Here are some points, one per row:
[-0.8  1.1  0.6  1.2 -0.1 -0.9 -0.4 -1.3 -2.6  0.6  1.   0.5  0.   0.1
 -0.3 -1.5 -0.3  0.7 -0.7 -1.8 -0.9  0.4  1.7 -0.2]
[-2.   0.2  1.9  2.  -0.4  0.3  1.6  0.8  0.3  1.3  1.2 -0.9  0.   0.
 -1.2  0.2  0.1 -1.3 -0.7  0.4 -2.2  0.1  0.4  0. ]
[-0.1 -0.3 -0.8  0.4  0.2 -3.4 -1.3  0.   1.1  0.7 -1.8  0.2  0.5 -2.1
  0.7  1.   1.2  0.6  0.8  0.1 -1.5 -1.   0.2  1.1]
[ 0.  -1.4 -0.8  0.7  0.8 -0.3  0.1  0.7  0.5  1.   0.   0.   0.3  0.8
 -1.2  0.3  2.3  1.7 -0.3 -0.1 -0.1 -0.7  1.1  1.1]
[-0.1 -4.6  0.9 -1.8 -0.1  0.9 -0.4  0.3 -0.3 -0.3  0.6 -1.1  0.1 -0.4
  0.6 -1.1  0.7  1.3 -0.3 -0.3 -1.9  0.1  0.1 -0.7]
[-0.2 -0.8  1.2 -1.9  1.2  0.5 -0.1  0.4 -0.9 -0.3 -1.7  0.2 -0.2  2.
  0.   0.1 -3.7  1.3  1.   1.3  0.  -1.1  0.2 -0.8]
[-0.8  0.7 -1.7 -1.6 -0.1  0.  -1.2  0.7 -0.5 -0.3 -0.1 -4.3  1.1  0.1
 -1.2  0.1  0.5 -0.1  0.4 -0.4  1.3  0.1  0.3  1.2]
[-1.5 -0.1 -0.6  0.5 -0.2 -0.2 -1.9  3.1  0.9  1.3 -0.4 -0.4 -0.6  0.5
 -0.3 -0.5 -0.3  0.3  0.5 -1.8 -0.4 -0.6 -1.3  0.3]
[ 1.3 -0.3  1.  -0.3  0.4 -1.9  0.3  0.4  1.2 -0.7  0.2 -0.7  0.9  1.9
  0.  -1.   0.5 -0.2 -0.3 -0.3  0.6 -0.4 -3.  -0.7]
[ 1.6  1.4  0.5  1.7 -0.1  0.2 -0.2 -1.4 -1.2 -1.4  0.1 -0.3 -2.4 -0.7
 -0.7  0.4 -1.   2.5  1.   0.6 -0.6 -0.9 -0.5  0.2]
[ 0.4  1.2 -0.3 -0.5 -0.7  0.3  0.6  0.9  0.9  0.3  0.8  0.1  2.   0.
 -0.8 -0.6 -0.4  2.  -0.5  1.4 -1.1  2.8 -0.9  0.2]
[ 1.3 -0.6 -0.7  0.7 -0.4 -0.5 -0.6  0.8 -0.6 -0.5 -0.2 -1.6  0.9  0.8
  1.4  1.4 -1.   1.3 -0.3 -0.2  1.6 -0.1 -1.5 -0.6]
[-0.3 -0.7  1.4  0.5  0.3 -0.4  0.5 -0.9 -0.9  1.1 -1.2  0.9  0.  -0.7
  0.9  0.9 -2.1  0.9  0.1 -2.  -0.5 -0.2  1.2  0.3]
[ 0.4  0.4 -1.2 -0.9  2.6 -0.1  4.3  0.9  0.2  0.4  0.5 -0.6 -0.3  0.5
  0.6  0.4  0.7  0.3  0.8 -0.7  0.2  0.6 -0.1  0.1]
[-0.5  0.3 -2.8  0.  -0.2 -1.9  0.2 -0.6  0.2  0.3  2.   1.1 -2.1 -0.9
  0.4  1.   0.6 -0.1  0.9 -0.4  1.9 -0.4 -1.   0. ]
[-0.4  1.4 -0.3 -1.   0.9 -0.1 -0.2  0.6 -0.6 -0.3 -0.8  0.7 -1.4  0.6
  1.9  0.1 -0.9 -0.4 -0.1 -1.2 -2.9  0.  -1.   0.6]
[-0.1  0.9 -1.6  0.2  0.3  1.9 -1.2 -0.9 -1.2  0.3  0.1 -0.4  0.1  1.1
  0.3 -0.2  0.6 -1.1 -0.7  0.2 -0.6 -0.7 -0.6  1.6]
[ 0.8  1.  -1.7  0.6 -0.7  0.4 -0.3 -2.4  0.8  0.8 -0.2 -0.6 -0.5  0.1
  1.  -0.1  0.4 -1.9  1.1  2.3 -0.1  0.6  0.2 -0.3]
[ 0.6 -1.   1.   0.  -0.7 -1.5  0.1 -0.8 -1.7  0.6 -0.5 -0.8  0.9  0.9
  0.4  0.1 -1.1  0.5 -0.1 -1.1 -0.6  0.5 -0.9 -0.1]
[-0.1  1.4 -0.5 -0.1  1.3  0.6  0.   0.7  0.   0.2  1.8  0.2  0.9 -0.5
 -2.4  0.5 -0.1  0.3  0.2 -0.3 -1.3 -1.2 -0.7  1. ]
[ 0.   0.  -0.6  1.2 -0.2  0.4  1.1  0.  -0.6 -1.4 -0.6 -0.5  0.6 -0.5
  0.3  1.  -1.7 -3.   1.  -0.7 -1.7  0.3 -1.3 -1.8]
[ 0.6 -0.9 -0.5  1.4 -0.8  0.3 -1.2 -0.3  2.1  0.4  1.7  1.3  0.5 -0.4
 -0.6  1.4 -1.   0.1  0.3 -0.8 -0.1 -1.3 -0.1 -2.9]
[ 0.2 -0.8 -0.1 -1.1 -0.3  0.1  2.4  0.4  1.1  0.1 -1.2 -0.4 -1.2  0.5
 -2.5 -0.7  0.3 -0.4  1.1 -1.1 -0.1  2.1 -0.5 -0.2]
[-0.9 -1.  -0.4  0.6 -0.5  0.3  1.2  0.9 -2.1 -0.9  1.4 -0.4  0.5 -0.5
  1.   1.   0.3 -0.1  1.6  0.4  1.3 -1.1 -1.3 -0.2]
[ 0.   0.2 -0.3  1.6  1.6  0.5 -0.6 -0.4  1.1 -0.5  0.2 -0.2  0.1 -0.3
  0.8  0.  -0.5  1.4  0.9  0.7 -1.3 -1.5  1.4  1.4]
[-1.   0.8 -0.6 -0.8  0.9  0.4  0.6 -0.6 -0.4  1.3 -2.8  0.9  0.7  0.3
  0.5  0.3  1.3 -0.3  0.5  0.9  0.3 -1.1 -1.3  1. ]
[ 0.   0.   0.3 -0.2 -0.2 -0.5  0.   0.2  0.3  3.1 -0.3  0.5  0.5  0.6
 -1.2 -1.3 -1.8 -0.8  0.   0.5  2.1  0.2  0.5  0.9]
[ 0.9  1.   0.3 -0.4 -1.4  1.2  0.8  1.1  1.5  1.2 -0.5 -1.2 -0.8  0.5
 -0.4  0.7  0.7  1.1 -0.7  0.1 -0.2 -0.7  1.3  0.4]
[ 0.4  1.1 -0.7 -0.4 -2.3  0.4  1.6  0.5  0.1 -0.5 -1.   0.6 -1.   0.7
  1.   0.   0.   0.4  0.2 -0.4  0.6 -0.9  0.9  1.5]
[ 0.1 -1.7 -1.8  0.3 -0.4  0.2  0.5  0.6  1.4 -0.5 -0.1 -0.5 -1.2 -1.5
  0.4 -0.1 -1.5 -0.8 -0.8  0.7  0.1 -0.4  0.6  1.7]
[-0.4 -0.5 -0.5 -0.1 -0.3  1.  -1.   0.  -0.1 -0.3  0.6  0.9 -1.  -0.9
 -1.1  0.3  1.5 -1.6  1.7  0.1  0.4  0.  -0.8  1.5]
[ 0.2  0.2  0.2 -0.8 -1.2  0.9 -0.5 -0.6 -0.3  0.   0.5 -0.7 -2.2 -0.9
 -0.2 -0.2  1.6  0.5  0.3  1.5  0.1 -0.8 -1.4  0.6]
[-1.  -0.6  1.4 -0.6  1.1  0.1  1.4 -0.3 -0.2 -1.1 -0.3 -0.7 -1.5 -1.1
 -1.  -0.6 -1.3 -0.5 -0.3  0.9 -0.2 -0.6  1.8  0.2]
[-2.1 -0.3  0.1  1.   1.5  1.6  0.4 -0.5 -0.3 -0.9 -1.  -0.1  0.8 -0.3
 -0.2 -0.3  1.1  1.4 -0.1 -0.1  3.1  0.1  0.2 -0.1]
[ 0.6  0.7  1.4 -0.6  0.8  0.6  0.4 -1.5  2.8 -0.5  0.4 -0.4  0.6 -0.7
 -0.5  1.3 -0.1 -0.6  1.6 -2.5  0.1  1.5  0.2  2. ]
[-0.2  0.7  0.5 -1.7 -0.2 -0.2  0.6 -0.1 -2.4 -0.5  0.9 -0.5  0.  -0.8
  1.4 -0.7  0.3 -1.1 -1.3  0.1  1.  -0.7  0.6 -1. ]
[ 0.5 -0.4 -0.2  1.4  0.8  1.4 -0.1  0.6  0.4  0.7 -0.6  0.9 -1.1 -1.4
  0.4 -0.2 -0.4  0.8 -2.6 -0.6 -0.8  2.7 -2.1  1. ]
[ 0.1 -2.   1.7 -1.1  0.4 -0.6  0.9 -0.5 -0.9  0.2  1.8  1.  -0.4  1.1
  0.8  0.  -0.3 -1.4  0.5  0.8  0.4  1.3  0.6 -0.1]
[-0.2 -1.8  0.4  0.6  0.5 -1.4 -0.3 -1.  -0.8 -0.8 -1.5 -0.7  0.4  0.1
 -0.4  0.2 -0.1 -0.8 -3.3 -0.6 -0.7  0.3 -0.1 -0.5]
[-0.3  2.3  0.5 -0.8 -1.1 -0.4 -0.3  0.   0.2 -0.5  1.  -0.6  0.2  0.6
 -0.4  0.   1.4 -0.4 -0.6  1.1  1.2  0.2 -0.4  1.2]
[ 0.2  0.1 -0.1  0.   1.2 -1.9  0.8 -0.3 -1.4  0.  -0.1  1.8  1.4  1.3
 -3.   2.3  0.6  0.1 -0.6  0.1  1.1  0.4  0.2  0.1]
[ 0.1  0.3  0.8  0.7  2.5  0.4 -0.7 -0.1  0.  -0.3 -0.3  0.1 -1.7  0.8
 -0.2  0.1  0.9 -0.7  0.9  1.5  0.8  1.9  1.7 -0.7]
[ 1.3  0.6  1.2 -1.8  1.5  0.7 -1.5  1.4  0.5 -0.9  0.2  0.2  0.   0.4
  1.6  1.3  0.8 -0.4  0.  -1.3  0.   0.9  1.3 -0.5]
[ 0.6  0.3 -1.7 -1.2 -1.3  0.1  0.1 -0.4 -0.4  1.9  0.   0.1 -0.6  0.1
 -0.6 -1.2  0.5  0.6  0.3 -1.1 -0.4  0.3  1.7 -1.7]
[-0.3 -1.4 -0.7 -0.9  1.4  0.5  0.  -1.4 -0.1 -1.4  1.5  0.5 -0.3 -1.5
  2.5 -0.2 -0.4 -1.1 -1.   0.6  1.1  1.5 -0.7 -0.2]
[ 0.4  0.   1.9  1.6  0.1 -0.4  0.1 -0.8 -0.6 -0.3 -0.9 -1.3 -0.5 -0.9
  0.5 -0.7 -1.   0.7 -0.3 -1.3  0.6  0.1  0.3 -1.5]
[-1.4 -0.3 -1.  -1.9 -0.1  0.4 -0.4 -2.6  0.2 -0.2  0.9  0.5  1.5  0.6
 -0.4 -0.8 -0.5  1.5 -1.2 -0.4 -1.9  0.  -0.4  0.5]
[ 0.2  0.  -0.2 -1.   0.3 -1.2 -1.8  0.5  1.2 -1.4  2.5  0.7 -0.2  1.8
 -0.6 -1.2 -0.7  0.  -0.6  0.1 -0.7 -0.5  0.6  1.6]
[-1.4 -0.8  1.1 -0.2 -2.   0.5  0.2 -0.4  1.5 -0.3 -0.1 -0.5 -1.8  0.9
 -0.4  4.1 -0.7  0.9 -2.   0.  -0.3 -0.4  0.  -0.9]
[ 1.6 -1.4 -1.2  1.5 -1.8  0.8  0.2  0.4 -0.3  0.8 -0.6 -0.2 -0.8  0.3
 -1.3 -0.2 -0.2 -0.5  0.9  0.7  0.9 -0.5  0.9  0.2]
[ 0.3  0.9  1.1 -0.9  0.2  0.5  0.3  0.8 -0.2  1.9  0.2  0.1  1.2 -2.3
  1.3  1.   0.5  0.   1.1  1.9  0.7  0.3 -0.5  0.3]
These points spread out most along one direction. Take the direction at right angles to it along which they spread out most. Then take the direction at right angles to both along which they spread out most. Go by this last direction. For each point below, how far along it does it lie, from 0 to 99? The average is 50, and the first point in the table lies past the average. One standard deviation of the points above along it is 16.
[ 3.6 -0.9  0.5 -0.5  0.1  0.3  0.9  0.9 -0.1  0.6 -0.3 -0.7  0.4  0.
  1.   1.1  1.1 -0.8 -0.9 -1.   0.4 -1.9  0.4  0.2] -> 46
[-0.3 -0.2 -0.5  1.1 -0.9  0.   0.3 -0.4 -0.7 -3.2 -1.6  2.6  0.1  0.1
  0.1  0.1  0.3 -0.5  1.8  1.  -1.6  1.1  1.1 -0.3] -> 35
[ 0.5  0.2 -1.3 -0.3 -0.6 -0.3  0.1  0.5  1.1  0.3  0.2 -0.2  1.7 -0.5
 -0.5 -1.6 -0.5  0.5  0.3  0.  -0.5 -0.6  0.5 -0.1] -> 55
[ 0.2 -0.2  1.   0.7  1.2 -0.3 -1.7  0.4 -0.5 -1.  -1.  -0.4  0.1  0.
  0.2  0.4 -1.8 -0.6 -1.9 -0.7 -0.2  1.1  0.2 -0.4] -> 50
[ 0.6  0.2 -0.3 -1.8  1.   0.  -1.1 -1.3  1.5 -0.5 -1.4  0.9  0.8 -0.7
 -1.5  0.1  0.1 -0.5 -1.5 -0.1  1.4 -0.1  1.  -0.9] -> 64
[-2.1  0.9  0.   0.3 -1.2 -1.1  0.8 -0.5  0.9  0.  -0.4 -0.2 -0.8 -0.3
  0.1 -2.6 -0.7  1.3 -0.7  1.8 -1.5  0.1 -0.5 -0.8] -> 44
[ 0.   0.6  0.   1.5 -0.1  2.  -0.3  2.2 -0.8 -0.3  0.4  1.4 -0.2 -1.5
 -0.4 -0.8  0.3 -0.2 -1.8 -0.4  0.7 -1.1 -0.4 -1.2] -> 36
[-0.1  0.7  1.8 -1.4 -1.6  0.9 -1.   2.  -1.  -0.7 -0.2  1.1  0.2 -0.4
  0.1 -1.3 -0.2  0.4  1.5 -0.5  0.4  1.7  0.1 -0.3] -> 63
[ 0.  -0.5  0.5  0.9 -0.9 -0.7  0.6  0.2  0.7 -0.9 -0.3  0.9  2.2  1.9
  0.7 -0.4  0.8 -0.9 -0.1 -0.4  0.9 -0.2  0.6  0.8] -> 64
[ 0.1  0.6  2.2  0.5  0.7 -1.2  0.2  0.8  1.2 -1.  -0.5  0.2  0.3 -1.2
 -1.2 -0.5  0.5 -1.  -1.   0.2  1.1 -1.8 -0.2  0.8] -> 55
[ 1.2  0.5  1.1  0.7  0.4  0.6 -0.6 -1.6  0.1 -0.5 -0.8  0.8  0.2 -0.8
 -0.6 -1.8  0.5  1.   1.2 -0.7  0.4 -0.2 -1.7 -2.1] -> 44
[-2.3 -0.1  0.9  1.4  0.8  0.8  0.4 -0.7  0.4  0.5  0.2 -0.3  0.8  2.2
  0.7  0.5  1.5 -0.6  0.4  0.6  2.1 -0.2  0.2 -1.5] -> 60
[-0.1 -0.9 -1.6 -1.5  0.9 -2.1 -1.   0.5 -1.2 -0.1 -0.6  0.4 -0.2 -0.5
 -0.3  0.7  0.3  0.1  0.8  1.8  0.   0.7  1.7  0. ] -> 56
[ 0.2  0.2 -0.9  1.6 -1.1 -0.2 -0.2 -1.6 -1.4  0.   1.   0.1  1.5 -0.4
 -0.8  0.5 -0.3 -0.2  0.   0.5  0.2  0.5 -1.1  0.3] -> 41
